[[-0.05 -0.48 -2.74 -0.20  1.82  0.38  2.18  1.15 -0.77 -5.84  2.36  2.55
  -1.18 -1.52  0.25  0.12]
 [ 0.06 -1.88 -0.95 -1.00 -0.14  0.07 -1.96  0.33  1.19 -7.15 -2.76  3.59
   1.93  2.46 -2.20 -0.08]]
->
[[-0.05 -2.74  1.82  2.18 -0.77  2.36 -1.18  0.25]
 [ 0.06 -0.95 -0.14 -1.96  1.19 -2.76  1.93 -2.20]]

[[-0.24  2.55  2.82  2.95  3.27  0.65 -1.36 -5.51 -4.15]
 [-0.97  3.21  1.34  1.65  1.42 -2.09 -0.70  1.69 -2.74]
 [-4.37  4.81  3.42  1.05 -1.71  2.88 -5.81  0.57  0.28]
 [ 0.33  1.25  1.35 -1.03  2.76  2.80  2.04 -1.90  0.44]
 [-4.14  3.27  2.18  0.69 -3.15  2.35 -6.62 -0.49  0.82]
 [ 0.49 -3.09 -2.45  1.42 -4.02 -3.77 -1.86  1.91 -0.29]
 [ 0.38  2.99  1.32 -0.62  3.43  1.74  2.85 -2.22 -0.90]
 [ 1.79 -4.02 -1.51 -3.11  0.54  2.49  3.10  0.03  3.65]
 [ 1.84  1.64 -0.84  0.09 -0.26 -0.83  5.33  2.51  0.13]]
->
[[-0.24  2.82  3.27 -1.36 -4.15]
 [-0.97  1.34  1.42 -0.70 -2.74]
 [-4.37  3.42 -1.71 -5.81  0.28]
 [ 0.33  1.35  2.76  2.04  0.44]
 [-4.14  2.18 -3.15 -6.62  0.82]
 [ 0.49 -2.45 -4.02 -1.86 -0.29]
 [ 0.38  1.32  3.43  2.85 -0.90]
 [ 1.79 -1.51  0.54  3.10  3.65]
 [ 1.84 -0.84 -0.26  5.33  0.13]]

[[-1.42  0.52 -1.84  0.74  0.31 -0.11 -1.99  0.86]
 [-0.77 -2.51 -2.15 -0.01 -3.31  2.43 -2.57  3.66]
 [ 1.45  1.73  0.04 -4.52  1.13  2.51 -1.45  5.92]
 [ 0.40  0.71 -2.81 -2.95 -0.53 -0.06 -2.47  4.28]
 [-0.10 -1.70 -1.53 -0.28 -1.83  2.48 -2.17  1.63]
 [ 1.09 -7.75 -6.83  0.21 -4.70 -0.14 -1.35 -5.60]
 [ 0.31 -1.86 -1.64 -1.78 -1.66  2.24 -0.07  4.51]
 [ 0.95 -5.63 -3.87 -1.20 -2.60  0.62 -1.89 -1.62]]
->
[[-1.42 -1.84  0.31 -1.99]
 [-0.77 -2.15 -3.31 -2.57]
 [ 1.45  0.04  1.13 -1.45]
 [ 0.40 -2.81 -0.53 -2.47]
 [-0.10 -1.53 -1.83 -2.17]
 [ 1.09 -6.83 -4.70 -1.35]
 [ 0.31 -1.64 -1.66 -0.07]
 [ 0.95 -3.87 -2.60 -1.89]]

[[-3.79 -2.61 -5.20]
 [-7.71 -1.26 -3.25]]
->
[[-3.79 -5.20]
 [-7.71 -3.25]]

[[ 0.03  0.03 -6.53 -0.49 -6.13  0.31  2.03  2.63  1.11 -1.05]
 [-3.45 -3.45  0.78 -5.72  0.59  2.37 -0.48 -0.58  6.46  2.40]
 [ 3.97  3.97 -0.55  1.67 -4.39 -3.79  1.83 -0.58 -5.30 -0.83]
 [-1.21 -1.21 -4.07  2.25 -0.69 -3.25 -7.92 -2.84 -0.87 -0.64]
 [ 4.76  4.76 -0.59  6.36 -1.34 -0.16  0.57 -0.53 -3.63  2.03]
 [ 0.28  0.28  1.51 -0.79  2.84  4.01  2.81 -5.43 -2.60  3.25]
 [ 0.15  0.15  4.58  5.33  3.05 -3.38 -1.74 -0.50 -4.93 -2.91]
 [-0.40 -0.40  0.87 -5.34  0.80  1.26 -1.31 -3.99 -0.75  3.61]
 [ 1.28  1.28  1.93  1.47  1.34  2.84  1.01 -2.58 -2.52  3.58]]
->
[[ 0.03 -6.53 -6.13  2.03  1.11]
 [-3.45  0.78  0.59 -0.48  6.46]
 [ 3.97 -0.55 -4.39  1.83 -5.30]
 [-1.21 -4.07 -0.69 -7.92 -0.87]
 [ 4.76 -0.59 -1.34  0.57 -3.63]
 [ 0.28  1.51  2.84  2.81 -2.60]
 [ 0.15  4.58  3.05 -1.74 -4.93]
 [-0.40  0.87  0.80 -1.31 -0.75]
 [ 1.28  1.93  1.34  1.01 -2.52]]

[[-2.13 -0.22 -0.13  1.47 -2.80  2.19  1.14 -3.97  3.45  2.38 -1.11  0.17
  -0.47]
 [ 4.50  1.93  2.80 -4.10  3.93 -3.39 -2.56  5.84 -2.63 -2.43  1.08  0.81
   3.41]]
->
[[-2.13 -0.13 -2.80  1.14  3.45 -1.11 -0.47]
 [ 4.50  2.80  3.93 -2.56 -2.63  1.08  3.41]]

[[-0.23  4.90 -4.49 -2.26 -4.19 -5.28  6.21  6.41  5.26  6.17]
 [-5.57  0.31 -0.19 -6.71 -0.14  2.11  2.33 -3.84  6.22 -4.78]
 [-3.83  4.27 -1.14 -5.91  1.34 -2.17 -6.00  4.89 -1.17 -7.24]
 [ 1.09  0.38  0.72 -5.82  3.17  7.88  2.34 -4.05  3.83  7.57]
 [-3.26 -7.38  0.38  4.59  0.58 -7.23 -0.46  6.86  2.66  0.34]
 [-7.46  3.95 -6.34  5.47  0.98  1.66  0.67 -5.75 -2.43 -3.27]
 [-4.73  4.93 -1.14  4.08  5.78 -1.83  1.02  1.14 -1.05  1.90]]
->
[[-0.23 -4.49 -4.19  6.21  5.26]
 [-5.57 -0.19 -0.14  2.33  6.22]
 [-3.83 -1.14  1.34 -6.00 -1.17]
 [ 1.09  0.72  3.17  2.34  3.83]
 [-3.26  0.38  0.58 -0.46  2.66]
 [-7.46 -6.34  0.98  0.67 -2.43]
 [-4.73 -1.14  5.78  1.02 -1.05]]

[[-3.66 -6.91  2.73  0.01  0.25 -5.46 -3.40 -0.51  1.93]
 [-4.36  0.77 -1.66  1.63  1.13 -0.13  0.63  2.63  2.18]
 [ 1.47  2.11 -2.82 -0.18 -3.07  2.07  2.25  0.03 -3.33]
 [ 0.62 -4.04  0.30  2.45 -4.23 -4.56 -3.85  1.41 -4.48]
 [ 5.08  3.28 -0.76 -1.14 -1.58  3.05  2.66 -0.72 -1.97]]
->
[[-3.66  2.73  0.25 -3.40  1.93]
 [-4.36 -1.66  1.13  0.63  2.18]
 [ 1.47 -2.82 -3.07  2.25 -3.33]
 [ 0.62  0.30 -4.23 -3.85 -4.48]
 [ 5.08 -0.76 -1.58  2.66 -1.97]]

[[ 0.45  0.35  0.67 -0.15  0.07 -0.33]
 [ 0.49 -1.98  4.31 -0.81  2.33 -1.10]
 [-3.59 -3.67 -0.31 -4.82  0.73  3.33]
 [-2.59  1.49  4.48 -0.98  5.60  1.00]
 [-4.30 -3.95 -0.38 -4.51  0.11  3.60]
 [ 3.52  2.57  1.06  4.00 -0.54 -2.92]
 [ 3.17  0.59 -7.37  3.03 -5.68 -1.57]
 [ 4.66  4.66  1.35  4.88  0.15 -4.29]
 [ 4.32  3.65  1.08  3.33  0.10 -4.35]
 [-1.56 -1.48  1.63 -0.99  0.12  1.57]
 [ 0.88 -0.59  0.24  0.96  1.03 -0.31]]
->
[[ 0.45  0.67  0.07]
 [ 0.49  4.31  2.33]
 [-3.59 -0.31  0.73]
 [-2.59  4.48  5.60]
 [-4.30 -0.38  0.11]
 [ 3.52  1.06 -0.54]
 [ 3.17 -7.37 -5.68]
 [ 4.66  1.35  0.15]
 [ 4.32  1.08  0.10]
 [-1.56  1.63  0.12]
 [ 0.88  0.24  1.03]]
---
[[ 2.65  2.28]
 [ 1.05 -1.14]
 [ 4.02  7.50]]
->
[[ 2.65  2.28]
 [ 1.05 -1.14]]

[[ 0.56 -6.35]
 [-1.62  2.39]
 [ 1.16  6.13]
 [ 0.32 -5.15]]
->
[[ 0.56 -6.35]
 [-1.62  2.39]]

[[-0.58  0.22 -0.41 -5.46]
 [ 0.08  0.17  4.83 -0.18]
 [ 0.01 -0.17 -3.87 -0.14]
 [ 0.40 -0.34 -0.73  6.91]
 [-0.13 -0.22 -5.51 -0.50]]
->
[[-0.58  0.22]
 [ 0.08  0.17]]

[[ 5.93 -2.20 -3.01 -0.26  2.95]
 [-1.63  1.77  2.49  3.34 -6.09]]
->
[[ 5.93 -2.20]
 [-1.63  1.77]]

[[ 6.14 -5.83 -4.44 -1.82  3.00]
 [-5.90  3.85  2.57 -0.89 -0.40]]
->
[[ 6.14 -5.83]
 [-5.90  3.85]]

[[ 0.97  5.70]
 [-2.93  4.03]
 [ 3.25  6.52]
 [-2.15  4.12]]
->
[[ 0.97  5.70]
 [-2.93  4.03]]

[[-0.89 -3.30 -3.85]
 [ 3.78 -4.32  5.36]
 [ 4.36 -5.99  1.66]]
->
[[-0.89 -3.30]
 [ 3.78 -4.32]]
